In the data rows, the value 128 means zero.
Some points, each followed by its number:
209,75,117,32,51,159,168,135,103,102,72,157,144,193,178,148,190,81,184,136,255,101,124,133,106,109,92,121,64,127,169,102 0
125,104,124,146,160,102,109,84,165,160,187,199,149,200,158,99,121,107,97,79,184,170,73,123,191,119,117,102,156,121,76,146 1
0,155,101,174,163,105,242,216,128,104,82,111,222,42,136,139,113,36,10,54,0,91,56,157,0,228,104,147,113,0,81,75 2
143,136,106,108,133,139,108,96,175,104,139,163,116,134,116,143,83,142,115,57,157,149,123,130,155,180,127,146,138,136,143,115 3
37,109,97,137,128,116,165,147,118,87,73,166,146,122,136,170,123,144,110,155,137,157,102,123,30,166,111,106,83,16,173,91 4
145,130,127,131,128,136,129,122,151,135,149,167,123,144,136,133,109,114,120,110,144,172,158,132,142,104,133,118,121,146,117,141 5
138,162,108,137,147,124,116,137,147,145,126,120,147,140,117,88,132,123,132,90,138,113,120,116,154,124,137,134,127,133,136,150 6
93,114,111,148,122,126,161,127,128,125,139,148,138,136,125,135,149,146,112,89,120,120,137,129,99,159,146,122,119,137,127,154 7
94,122,144,164,157,102,154,141,148,158,173,98,133,125,79,134,156,157,97,44,103,135,179,107,108,117,173,114,138,159,123,152 8
87,134,127,131,173,127,96,121,118,142,94,148,124,142,143,117,147,113,92,110,120,141,57,136,150,140,119,134,138,56,100,120 9
174,145,133,93,87,130,109,125,117,143,99,104,120,151,113,101,107,84,129,137,163,92,111,134,149,110,95,122,125,152,136,96 10
142,144,127,111,152,124,114,118,138,139,130,127,130,148,113,119,137,138,132,99,148,122,125,126,146,121,128,128,118,129,130,150 11
165,144,108,124,118,130,113,112,113,159,124,132,146,175,131,98,141,145,160,141,175,89,131,123,139,108,131,102,121,159,128,189 12
122,145,92,170,0,182,109,120,178,114,141,118,121,107,95,40,189,110,123,120,104,162,125,120,197,32,148,181,198,243,185,190 13
105,124,129,133,117,119,165,132,141,121,122,112,137,121,104,149,134,122,93,104,113,117,137,139,82,152,124,123,128,131,130,181 14
95,103,153,127,146,104,159,136,124,132,161,98,136,112,105,154,177,144,87,100,72,100,105,120,104,134,120,124,121,121,110,121 15
153,168,134,104,165,125,96,91,158,140,175,101,107,51,103,126,136,213,176,93,48,76,166,139,217,177,178,169,163,173,113,158 16
189,156,150,140,143,176,103,157,82,132,102,44,139,68,112,120,110,119,168,130,82,121,157,125,108,164,161,170,110,166,135,114 17
96,104,142,122,141,104,161,138,127,123,161,98,134,109,107,159,168,141,86,98,71,97,99,126,111,137,118,135,130,120,111,121 18
105,142,144,137,137,129,109,150,115,136,111,123,117,129,119,136,140,118,104,138,121,165,123,123,111,89,124,120,122,96,134,91 19
202,144,132,131,113,190,112,172,79,71,41,15,107,26,123,131,132,93,152,151,67,85,116,124,121,193,145,195,118,192,169,139 20
154,163,82,109,107,122,141,141,178,93,96,114,153,96,116,172,96,138,100,62,159,98,143,101,101,177,152,134,140,106,200,111 21
101,146,135,141,134,130,114,159,121,130,100,125,115,120,124,140,135,105,101,140,116,170,124,126,109,95,121,126,122,90,135,98 22
88,116,123,116,84,93,174,128,154,119,166,110,154,113,110,132,156,176,132,145,129,61,144,111,109,96,125,113,165,116,154,120 23
200,93,188,118,75,145,102,122,43,149,148,37,152,147,82,166,154,170,158,206,114,66,152,112,60,53,138,127,124,194,142,153 24
141,112,125,135,133,147,122,128,122,121,117,156,100,127,142,153,107,125,119,143,119,129,140,121,123,141,129,128,124,144,124,135 25
79,99,130,158,128,123,138,141,131,132,111,115,132,142,113,145,102,105,101,157,96,183,122,128,67,133,111,139,112,90,139,111 26
129,96,138,128,126,137,131,135,134,96,144,100,107,101,90,166,101,121,87,120,84,151,113,114,133,83,127,170,156,139,133,121 27
106,175,194,111,194,134,33,125,82,137,86,83,64,105,79,244,96,135,66,129,78,232,102,197,65,174,88,156,134,60,78,120 28
127,128,116,126,152,121,142,127,146,121,140,133,134,123,140,125,123,132,125,103,129,122,121,115,145,148,131,131,126,120,124,120 29
126,142,107,147,51,163,119,124,155,124,134,125,122,121,110,78,163,121,129,122,121,144,139,130,166,70,143,158,168,193,156,171 30
132,91,113,84,68,127,195,104,198,107,102,180,151,141,136,189,97,83,62,120,139,110,135,134,84,135,86,91,97,101,148,219 31
124,108,152,181,41,83,96,74,179,175,221,177,137,135,110,198,122,234,117,176,142,96,222,108,77,126,181,55,227,186,164,164 32
138,162,120,135,136,127,112,113,127,157,130,152,174,155,149,116,114,136,119,144,138,112,114,118,107,127,134,102,123,88,124,133 33
95,161,157,123,110,166,111,135,110,88,70,0,110,28,52,77,89,122,142,77,34,110,100,156,107,209,143,235,196,125,171,4 34
151,134,118,129,122,129,119,119,121,143,124,130,140,154,130,111,133,134,144,133,154,109,130,124,132,116,133,115,124,146,130,162 35
110,115,132,138,119,118,164,131,138,115,114,103,144,125,97,144,127,121,96,103,119,118,134,127,75,153,124,122,123,130,138,180 36
50,128,108,117,123,78,185,150,183,96,144,115,110,86,136,144,207,177,99,87,115,69,128,95,144,156,136,122,172,100,158,91 37
130,121,120,134,138,122,131,130,129,138,130,135,149,145,137,113,133,138,150,131,153,117,128,103,131,123,133,115,110,120,136,133 38
115,138,145,126,129,142,120,128,121,108,106,79,115,88,101,101,109,122,134,102,89,123,114,142,128,169,133,171,154,129,140,70 39
105,114,147,136,134,76,189,146,147,138,170,137,180,129,147,130,159,101,104,105,99,111,105,132,104,167,93,82,91,104,93,120 40
140,151,133,117,141,127,108,106,142,135,155,107,120,79,113,122,134,177,155,111,72,95,143,138,182,160,156,157,152,154,117,145 41
154,166,138,136,162,139,82,129,124,167,117,129,118,163,143,120,114,131,152,158,171,161,168,121,140,94,134,109,122,129,117,156 42
216,165,112,105,140,150,80,156,105,109,124,107,129,109,149,151,108,138,169,157,154,120,138,99,155,109,150,149,104,146,173,72 43
104,107,108,121,130,43,173,102,153,154,147,168,181,203,118,93,128,140,126,89,198,47,89,104,130,152,94,43,89,110,118,182 44
71,148,98,145,121,115,144,138,147,144,138,124,103,145,126,146,146,141,92,100,154,142,183,155,108,102,146,132,207,135,95,149 45
Which three points above are nearest to each new point by angle? Their numbers follow each, nearest first.
121,121,134,141,109,132,114,118,112,133,137,159,143,157,142,123,98,94,114,144,155,175,97,150,117,100,109,125,149,103,99,111 1 19 9
148,139,140,127,141,135,119,130,124,138,131,102,142,119,118,112,123,127,138,123,119,125,133,118,133,117,139,135,122,132,131,114 17 43 34
135,129,124,135,107,144,123,141,121,106,106,137,98,126,138,146,121,106,109,147,114,151,126,134,118,125,120,138,127,145,140,121 25 22 20
119,182,102,131,123,147,105,126,148,138,117,139,89,122,119,153,126,152,106,108,150,166,182,142,110,141,143,107,133,147,152,130 45 5 3
162,90,178,141,215,125,118,141,126,125,155,15,124,118,78,154,57,140,154,148,126,136,183,90,89,147,141,162,118,158,142,123 17 24 20
191,141,134,130,117,178,107,159,93,92,62,48,109,58,121,134,126,97,142,144,83,107,121,125,124,173,141,175,117,178,160,135 20 17 34
219,100,158,139,123,160,54,59,106,159,94,247,179,226,181,141,129,206,187,155,238,168,136,11,119,90,193,51,41,106,202,130 38 35 42
241,164,88,119,114,119,108,124,177,140,144,57,192,131,82,88,95,61,125,17,152,131,66,134,209,153,120,152,99,206,138,238 6 11 35
141,103,113,97,80,125,176,113,172,116,111,145,157,136,119,154,98,93,89,129,129,109,126,126,99,123,95,106,98,122,148,186 31 36 14
69,109,120,102,55,62,200,111,175,106,191,96,183,120,103,149,187,229,133,162,159,21,161,84,84,57,130,90,189,104,178,121 23 37 32
84,136,124,148,146,119,168,165,126,123,113,113,168,96,130,130,117,87,84,102,76,119,97,136,76,159,117,136,122,63,108,101 2 40 26
169,138,135,80,91,123,107,122,113,147,91,100,109,166,113,104,101,74,120,140,180,84,103,145,147,104,79,117,133,140,126,89 10 0 12
117,117,157,114,178,132,91,112,146,97,128,157,85,98,145,143,111,124,110,135,100,164,83,127,184,142,105,150,143,91,109,81 9 28 27
152,95,164,126,105,123,126,123,77,145,149,64,147,150,82,137,137,143,128,165,110,88,114,120,88,67,118,125,128,156,123,133 24 23 15
111,112,139,159,176,130,111,124,102,149,127,143,133,147,143,63,118,132,180,135,129,131,107,118,151,155,127,123,110,118,101,104 38 9 1
125,117,129,169,171,141,122,156,84,128,102,95,133,124,131,102,110,104,142,133,120,140,100,119,102,154,129,138,118,121,116,113 17 20 26
130,133,148,135,143,136,113,111,147,140,127,130,167,127,148,110,119,118,135,153,146,156,124,119,121,127,143,124,136,81,144,126 33 42 38
158,135,134,82,81,112,120,117,122,136,94,97,117,149,110,99,109,86,125,135,164,65,96,143,149,124,78,118,138,138,131,90 10 0 12
92,138,123,142,140,122,157,155,126,123,114,116,155,99,127,130,124,101,94,107,85,119,107,136,91,156,121,137,126,80,113,110 2 18 40
136,116,127,117,107,127,148,124,149,122,123,137,137,131,129,142,121,110,107,130,129,124,131,125,115,123,115,113,112,128,139,151 31 36 14
64,122,143,179,177,85,174,149,158,164,202,106,128,133,65,139,168,169,81,12,105,151,206,102,99,108,184,106,141,164,111,151 8 7 45
147,101,124,104,83,127,174,116,180,111,116,159,162,147,136,165,103,91,78,129,142,120,126,110,96,108,103,99,100,111,155,189 31 36 14
147,125,107,118,117,149,140,136,125,102,125,130,122,125,128,130,99,115,132,132,145,136,140,131,127,108,131,147,130,141,144,118 43 0 27
130,118,120,119,119,137,142,129,137,125,132,151,113,132,141,110,125,108,132,144,144,145,142,133,145,104,119,122,125,135,129,110 5 0 10
87,140,105,142,126,122,143,146,135,137,134,126,97,136,128,144,147,134,105,111,151,137,177,145,112,109,141,127,178,140,106,140 45 8 7
148,133,101,103,139,134,111,93,176,103,151,174,105,137,107,146,80,148,120,43,171,151,127,135,160,187,125,140,134,146,147,112 3 29 21
131,90,97,134,84,112,203,117,116,156,177,142,207,179,136,54,116,90,139,87,151,64,91,127,135,125,121,106,104,148,96,140 44 40 38
129,168,135,133,161,139,96,133,125,114,160,117,105,132,110,165,38,101,92,120,113,236,111,170,112,134,90,168,143,106,89,78 28 26 22
136,107,107,139,148,110,138,128,128,156,136,141,173,184,147,99,140,154,175,141,197,102,132,71,131,102,139,92,88,114,147,147 38 35 12
61,157,84,158,116,117,165,173,139,133,132,96,71,121,124,168,138,137,83,82,155,135,223,162,86,108,151,141,231,154,90,133 45 8 14
95,122,134,161,153,109,155,140,149,152,172,117,130,130,91,133,153,153,102,52,109,137,176,109,117,112,173,118,138,155,123,152 8 7 45
93,135,109,143,126,126,140,146,131,135,131,121,97,140,125,147,141,135,107,110,156,139,177,144,106,112,141,129,175,139,109,140 45 8 32
139,152,163,92,211,90,134,103,162,121,131,149,171,129,98,140,84,109,92,65,247,162,105,138,85,147,101,43,111,45,141,149 44 11 33
169,171,84,105,104,124,132,145,179,87,93,107,158,88,115,183,83,136,97,58,164,100,140,93,101,181,160,144,143,103,206,95 21 3 29
140,150,95,115,117,128,132,136,156,104,103,126,142,109,126,158,112,139,115,97,152,113,139,113,112,157,143,135,134,111,172,115 21 3 37
255,231,83,61,168,188,0,225,25,67,108,44,130,79,190,203,69,155,255,250,229,105,170,46,181,58,190,179,34,184,255,0 43 17 20
127,122,125,119,122,134,135,131,135,125,131,148,113,129,140,123,133,119,131,141,135,139,138,131,142,110,122,122,126,130,130,113 5 0 25
78,118,140,177,150,97,160,147,157,157,184,106,137,123,73,138,161,159,88,21,100,143,177,103,103,123,176,113,140,158,128,146 8 7 15
113,102,133,130,140,125,136,125,132,124,135,149,132,151,141,115,124,119,130,130,167,136,122,115,136,99,119,120,134,111,115,123 1 38 44
148,102,129,143,190,119,165,141,133,129,169,129,142,126,159,132,134,133,144,112,124,119,148,103,139,151,146,117,102,149,100,148 29 40 38
80,87,157,211,255,134,88,123,54,182,125,162,131,174,166,0,99,148,255,158,135,136,93,103,171,198,137,103,73,105,64,67 38 9 42
97,119,127,108,91,91,168,122,149,120,163,109,152,126,107,140,157,181,130,143,143,67,148,111,104,92,124,107,158,117,150,123 23 37 32
173,126,72,106,103,147,129,111,178,130,158,190,118,136,156,149,99,132,142,124,187,145,204,132,171,117,170,127,131,165,165,137 5 3 32
150,156,94,108,113,112,136,136,182,99,97,107,155,97,110,175,91,140,106,65,153,105,135,102,101,185,149,133,139,99,194,113 21 3 36
177,146,128,132,114,170,112,158,101,91,62,65,116,60,133,128,137,102,143,147,93,103,116,123,124,175,138,164,119,165,159,144 20 17 34
74,69,167,166,168,138,144,100,114,146,176,142,128,151,139,71,114,88,106,119,88,162,85,149,157,124,109,149,158,127,28,148 1 9 40
169,138,101,93,139,143,99,83,189,88,144,168,109,127,102,155,67,151,114,17,165,151,126,128,164,216,131,154,128,159,164,96 3 21 29
115,115,138,149,162,129,117,124,114,141,125,136,129,143,138,83,120,132,163,130,133,130,115,120,142,147,127,122,117,121,111,112 38 9 1
121,119,152,123,178,107,101,181,81,165,128,66,74,163,105,132,204,193,156,140,130,52,164,47,144,48,132,111,95,154,129,57 24 43 38
137,109,122,110,98,128,160,118,162,115,121,147,145,132,129,150,113,106,97,128,129,119,129,122,110,121,110,113,111,121,142,167 31 36 14
149,131,113,112,135,138,114,102,160,110,142,158,117,132,119,140,91,139,122,72,148,148,128,129,153,165,130,141,130,144,138,117 3 29 21
135,112,131,116,113,128,153,122,157,122,126,135,147,129,120,143,113,110,104,121,125,124,128,120,111,128,114,116,108,119,143,158 31 36 14
127,96,137,129,128,131,134,130,140,102,153,125,114,111,108,157,106,122,99,121,100,147,111,113,141,91,127,157,149,131,130,123 27 18 15
143,80,126,97,107,132,142,95,130,107,175,202,129,149,175,134,126,92,105,148,152,152,77,146,200,61,97,123,136,124,74,128 1 5 0
130,114,114,140,149,114,134,130,128,145,137,139,169,160,145,100,136,152,170,140,169,106,128,82,135,113,140,106,99,111,141,137 38 44 35
224,96,120,140,151,171,104,117,125,123,162,161,134,163,136,163,70,118,142,119,157,200,159,111,134,94,162,143,97,184,140,142 5 25 42
149,132,105,107,149,132,108,95,176,105,148,167,110,133,109,150,79,148,116,44,159,153,131,129,160,191,129,143,126,147,141,110 3 29 21
161,165,155,69,137,125,107,135,94,128,105,131,111,116,130,181,171,109,104,138,113,156,102,170,133,101,100,113,76,97,110,121 28 19 22
